In the data rows, the value 128 means zero.
Here is a table of points, one per row:
(146, 130, 93, 150, 168, 106, 143, 149, 139, 93, 135, 212, 148, 130, 96, 83, 159, 140, 103, 153, 115, 93, 150,
 110, 123, 147, 128, 172, 133, 182, 100, 113)
(150, 78, 142, 155, 160, 137, 182, 70, 117, 126, 155, 189, 46, 106, 137, 116, 91, 109, 128, 133, 126, 164, 124,
 76, 145, 143, 124, 106, 97, 149, 144, 133)
(113, 157, 126, 112, 143, 150, 108, 152, 148, 134, 112, 43, 158, 150, 110, 94, 155, 110, 126, 98, 104, 90, 149,
 141, 158, 129, 130, 121, 125, 125, 129, 121)
(67, 130, 178, 115, 138, 145, 116, 86, 147, 112, 127, 53, 136, 115, 104, 144, 115, 62, 158, 65, 78, 144, 121,
 143, 100, 90, 154, 114, 97, 77, 108, 147)
(128, 120, 101, 107, 107, 122, 122, 124, 139, 126, 184, 78, 153, 173, 132, 120, 117, 89, 122, 35, 175, 84, 141,
 149, 188, 79, 159, 87, 112, 113, 151, 125)
(94, 114, 136, 122, 117, 115, 136, 77, 168, 121, 131, 68, 154, 123, 141, 123, 143, 65, 153, 44, 123, 155, 120,
 174, 127, 109, 139, 118, 100, 82, 100, 117)
(105, 132, 113, 111, 170, 106, 160, 124, 104, 156, 140, 117, 103, 145, 147, 110, 99, 207, 110, 131, 77, 157, 124,
 93, 186, 119, 133, 128, 171, 171, 109, 71)
(136, 117, 113, 114, 54, 95, 127, 167, 123, 152, 162, 66, 122, 134, 148, 163, 186, 89, 164, 76, 139, 132, 112,
 149, 134, 96, 149, 82, 130, 113, 116, 168)
(193, 149, 128, 122, 89, 105, 119, 162, 90, 96, 74, 164, 138, 165, 145, 115, 114, 167, 115, 141, 143, 159, 180,
 115, 136, 153, 95, 157, 193, 109, 110, 121)
(115, 163, 95, 120, 161, 70, 134, 188, 119, 72, 116, 124, 161, 102, 97, 116, 132, 141, 109, 77, 116, 162, 87,
 121, 138, 99, 108, 135, 123, 126, 81, 153)
(83, 124, 148, 122, 114, 64, 116, 157, 137, 137, 171, 110, 140, 104, 115, 193, 140, 128, 141, 95, 107, 145, 75,
 121, 78, 43, 187, 128, 115, 131, 88, 151)
(186, 104, 107, 147, 170, 190, 106, 138, 168, 160, 150, 164, 149, 115, 121, 108, 183, 138, 135, 192, 144, 75, 173,
 120, 131, 193, 97, 159, 114, 166, 150, 116)
(123, 179, 197, 128, 120, 160, 130, 142, 133, 78, 10, 85, 95, 144, 114, 73, 95, 100, 113, 133, 84, 136, 177,
 95, 124, 138, 107, 185, 137, 78, 144, 117)
(144, 77, 104, 133, 134, 148, 146, 115, 153, 130, 130, 157, 200, 74, 120, 147, 145, 78, 127, 103, 150, 78, 175,
 126, 115, 63, 147, 152, 53, 142, 112, 151)
(214, 134, 125, 159, 114, 128, 117, 129, 135, 92, 41, 179, 154, 122, 152, 95, 121, 131, 102, 159, 190, 155, 160,
 137, 118, 192, 63, 161, 122, 100, 130, 126)
(73, 139, 125, 126, 160, 194, 126, 144, 151, 83, 208, 171, 45, 94, 103, 131, 115, 123, 172, 147, 106, 121, 92,
 109, 132, 137, 92, 177, 131, 86, 183, 133)
(150, 83, 134, 170, 121, 111, 192, 96, 133, 118, 140, 210, 55, 127, 125, 94, 140, 74, 112, 150, 117, 97, 139,
 76, 126, 131, 164, 131, 88, 183, 141, 134)
(127, 106, 101, 133, 94, 89, 110, 129, 110, 178, 193, 128, 166, 140, 136, 172, 153, 148, 149, 102, 161, 128, 155,
 164, 96, 76, 179, 79, 154, 160, 76, 133)
(85, 165, 122, 141, 155, 148, 135, 116, 101, 143, 101, 77, 76, 151, 131, 81, 96, 152, 98, 169, 91, 104, 93,
 118, 172, 162, 122, 74, 123, 158, 165, 109)
(139, 135, 186, 113, 77, 73, 150, 97, 138, 98, 129, 113, 34, 214, 182, 109, 43, 129, 101, 66, 155, 172, 95,
 91, 196, 114, 151, 144, 162, 71, 188, 67)
(84, 138, 49, 115, 78, 92, 144, 118, 105, 118, 155, 93, 157, 146, 162, 122, 120, 121, 128, 56, 165, 122, 102,
 195, 179, 87, 130, 72, 132, 110, 117, 120)
(199, 115, 157, 148, 170, 95, 84, 113, 156, 175, 144, 74, 161, 159, 124, 122, 146, 129, 110, 96, 174, 155, 123,
 133, 126, 169, 142, 62, 111, 155, 107, 128)
(193, 81, 131, 148, 198, 168, 101, 99, 147, 183, 99, 124, 212, 66, 128, 152, 139, 141, 118, 166, 149, 130, 157,
 121, 105, 153, 102, 112, 61, 162, 105, 145)
(104, 164, 163, 182, 90, 121, 94, 152, 116, 140, 60, 109, 135, 79, 121, 152, 78, 126, 111, 138, 217, 147, 152,
 154, 27, 41, 151, 98, 87, 110, 116, 166)
(136, 105, 134, 143, 121, 105, 115, 134, 110, 114, 135, 139, 152, 70, 108, 189, 134, 87, 141, 118, 136, 148, 84,
 126, 70, 94, 136, 85, 70, 119, 100, 212)
(100, 171, 153, 117, 187, 132, 120, 139, 144, 87, 150, 92, 78, 167, 93, 77, 107, 131, 121, 95, 84, 141, 100,
 101, 170, 159, 117, 135, 152, 113, 146, 106)
(126, 136, 130, 161, 103, 177, 121, 146, 144, 129, 130, 199, 76, 98, 151, 130, 90, 167, 136, 186, 201, 123, 168,
 125, 96, 105, 104, 190, 139, 104, 176, 100)
(73, 137, 120, 113, 107, 174, 130, 168, 158, 140, 181, 87, 89, 101, 124, 139, 169, 112, 187, 106, 111, 116, 143,
 140, 126, 88, 126, 159, 142, 97, 141, 128)
(126, 148, 130, 116, 153, 103, 151, 167, 113, 103, 125, 113, 73, 123, 121, 113, 134, 147, 130, 123, 72, 175, 79,
 84, 163, 153, 99, 131, 148, 128, 122, 138)
(150, 116, 109, 144, 195, 180, 100, 145, 119, 180, 162, 168, 137, 100, 118, 145, 116, 205, 112, 223, 134, 85, 139,
 94, 129, 146, 116, 128, 117, 192, 154, 120)
(110, 116, 109, 178, 162, 171, 169, 83, 111, 130, 161, 184, 32, 100, 124, 83, 91, 123, 137, 147, 160, 151, 149,
 120, 129, 147, 107, 85, 114, 152, 147, 126)
(144, 80, 84, 145, 111, 135, 119, 75, 103, 139, 125, 165, 215, 95, 139, 170, 124, 97, 117, 148, 157, 77, 131,
 164, 103, 111, 140, 79, 61, 148, 113, 169)
(160, 115, 147, 182, 72, 107, 150, 96, 125, 111, 80, 218, 82, 133, 158, 110, 102, 115, 109, 174, 180, 135, 160,
 123, 80, 135, 136, 152, 124, 129, 138, 114)
(104, 96, 117, 104, 62, 103, 137, 83, 117, 149, 151, 104, 137, 160, 173, 166, 156, 106, 152, 128, 73, 105, 94,
 153, 145, 133, 161, 110, 139, 120, 124, 116)
(92, 133, 131, 114, 143, 121, 113, 98, 165, 174, 147, 88, 129, 173, 163, 118, 151, 177, 125, 168, 67, 104, 88,
 141, 160, 175, 144, 155, 159, 149, 140, 44)
(148, 130, 137, 148, 71, 104, 98, 127, 101, 136, 165, 218, 96, 191, 155, 156, 68, 188, 98, 192, 190, 82, 139,
 114, 109, 106, 174, 140, 172, 147, 175, 94)
(77, 109, 155, 0, 86, 143, 196, 105, 107, 161, 165, 216, 166, 153, 94, 213, 101, 147, 128, 116, 199, 134, 109,
 181, 108, 95, 181, 193, 216, 117, 194, 121)
(112, 150, 121, 137, 164, 158, 101, 133, 145, 120, 81, 78, 178, 102, 107, 111, 135, 104, 105, 146, 115, 81, 103,
 142, 128, 143, 111, 115, 65, 129, 142, 148)
(94, 123, 204, 31, 53, 117, 229, 80, 107, 155, 95, 147, 93, 182, 87, 145, 130, 52, 127, 74, 192, 172, 120,
 184, 95, 138, 192, 123, 196, 114, 181, 151)
(103, 127, 185, 98, 90, 137, 90, 128, 101, 114, 77, 121, 199, 103, 127, 218, 59, 138, 128, 133, 105, 119, 159,
 111, 67, 21, 165, 175, 117, 76, 112, 151)
(90, 138, 80, 145, 116, 115, 155, 164, 129, 96, 125, 123, 135, 67, 114, 121, 131, 86, 126, 77, 168, 122, 111,
 147, 122, 55, 123, 110, 70, 120, 117, 171)
(129, 139, 88, 118, 114, 130, 117, 176, 160, 132, 156, 136, 128, 134, 143, 120, 216, 155, 159, 169, 91, 108, 108,
 147, 141, 187, 96, 183, 171, 132, 127, 101)
(137, 94, 95, 148, 144, 179, 111, 74, 131, 130, 149, 160, 211, 104, 106, 129, 133, 84, 145, 107, 171, 88, 213,
 179, 90, 109, 133, 104, 92, 132, 95, 148)
(126, 150, 178, 152, 201, 125, 123, 147, 140, 142, 143, 108, 59, 124, 89, 99, 121, 152, 125, 134, 103, 175, 122,
 78, 111, 146, 133, 115, 138, 159, 117, 124)
(172, 157, 190, 123, 95, 82, 124, 192, 179, 89, 54, 103, 95, 136, 148, 117, 148, 121, 117, 119, 121, 174, 96,
 87, 127, 145, 104, 218, 136, 73, 144, 113)
(137, 113, 108, 167, 211, 130, 117, 95, 141, 174, 149, 184, 148, 106, 132, 117, 107, 208, 95, 195, 149, 129, 124,
 122, 115, 156, 125, 126, 116, 199, 115, 79)
(106, 145, 131, 117, 186, 141, 120, 126, 111, 164, 167, 102, 90, 143, 131, 119, 101, 211, 137, 140, 94, 176, 126,
 111, 159, 149, 114, 111, 186, 148, 117, 84)
These points spread out most along one direction. Take the direction at right angles to it along which they spread out most. Go by this last direction. How far along it is each point below, from 0 to 99? 50 is the average, and the first point above lies past it. One standard deviation of the points above along it is 16.
(195, 154, 125, 156, 99, 111, 85, 131, 92, 72, 53, 201, 168, 163, 128, 116, 97, 139, 79, 197, 167, 99, 131,
 135, 101, 190, 98, 131, 132, 119, 143, 149) 64
(146, 150, 105, 144, 145, 111, 58, 163, 89, 155, 166, 140, 192, 154, 87, 152, 150, 179, 119, 169, 143, 92, 146,
 152, 77, 136, 154, 70, 161, 185, 86, 157) 70
(129, 108, 58, 150, 82, 132, 154, 115, 64, 150, 113, 131, 159, 98, 143, 135, 130, 106, 129, 121, 169, 107, 167,
 167, 126, 88, 131, 37, 98, 159, 99, 178) 68
(117, 135, 107, 107, 171, 151, 111, 127, 152, 89, 142, 148, 148, 110, 129, 130, 146, 150, 146, 156, 73, 138, 76,
 134, 150, 195, 67, 185, 138, 95, 134, 110) 47
(201, 105, 132, 141, 134, 109, 170, 146, 155, 144, 113, 119, 91, 156, 134, 65, 187, 96, 114, 111, 120, 120, 166,
 82, 177, 168, 131, 132, 122, 175, 127, 115) 48
(131, 127, 92, 111, 157, 196, 114, 138, 97, 88, 123, 192, 168, 101, 97, 135, 158, 140, 156, 204, 47, 89, 160,
 121, 117, 185, 74, 175, 150, 128, 114, 154) 66
(102, 108, 127, 98, 106, 117, 116, 125, 107, 142, 161, 90, 155, 102, 140, 201, 126, 127, 162, 97, 100, 153, 96,
 137, 120, 80, 140, 103, 123, 100, 104, 160) 45
(153, 148, 119, 107, 122, 121, 129, 127, 125, 103, 141, 80, 91, 209, 135, 72, 147, 107, 125, 95, 96, 118, 108,
 124, 213, 206, 107, 99, 165, 115, 157, 111) 26
(152, 74, 120, 75, 101, 150, 119, 121, 124, 188, 191, 67, 166, 123, 170, 202, 142, 138, 177, 76, 125, 145, 152,
 131, 170, 85, 134, 109, 141, 101, 121, 131) 46
(116, 161, 176, 137, 107, 114, 117, 103, 146, 142, 34, 83, 114, 142, 178, 109, 110, 171, 125, 157, 107, 197, 129,
 149, 108, 167, 102, 169, 169, 86, 112, 63) 34
(103, 156, 122, 104, 134, 140, 123, 162, 141, 89, 77, 61, 162, 92, 113, 123, 174, 92, 152, 107, 59, 143, 99,
 142, 132, 148, 82, 152, 112, 82, 103, 159) 41
(108, 170, 161, 135, 140, 97, 153, 167, 122, 98, 100, 79, 43, 158, 98, 73, 137, 100, 106, 119, 64, 128, 84,
 75, 157, 146, 141, 110, 126, 146, 143, 142) 26
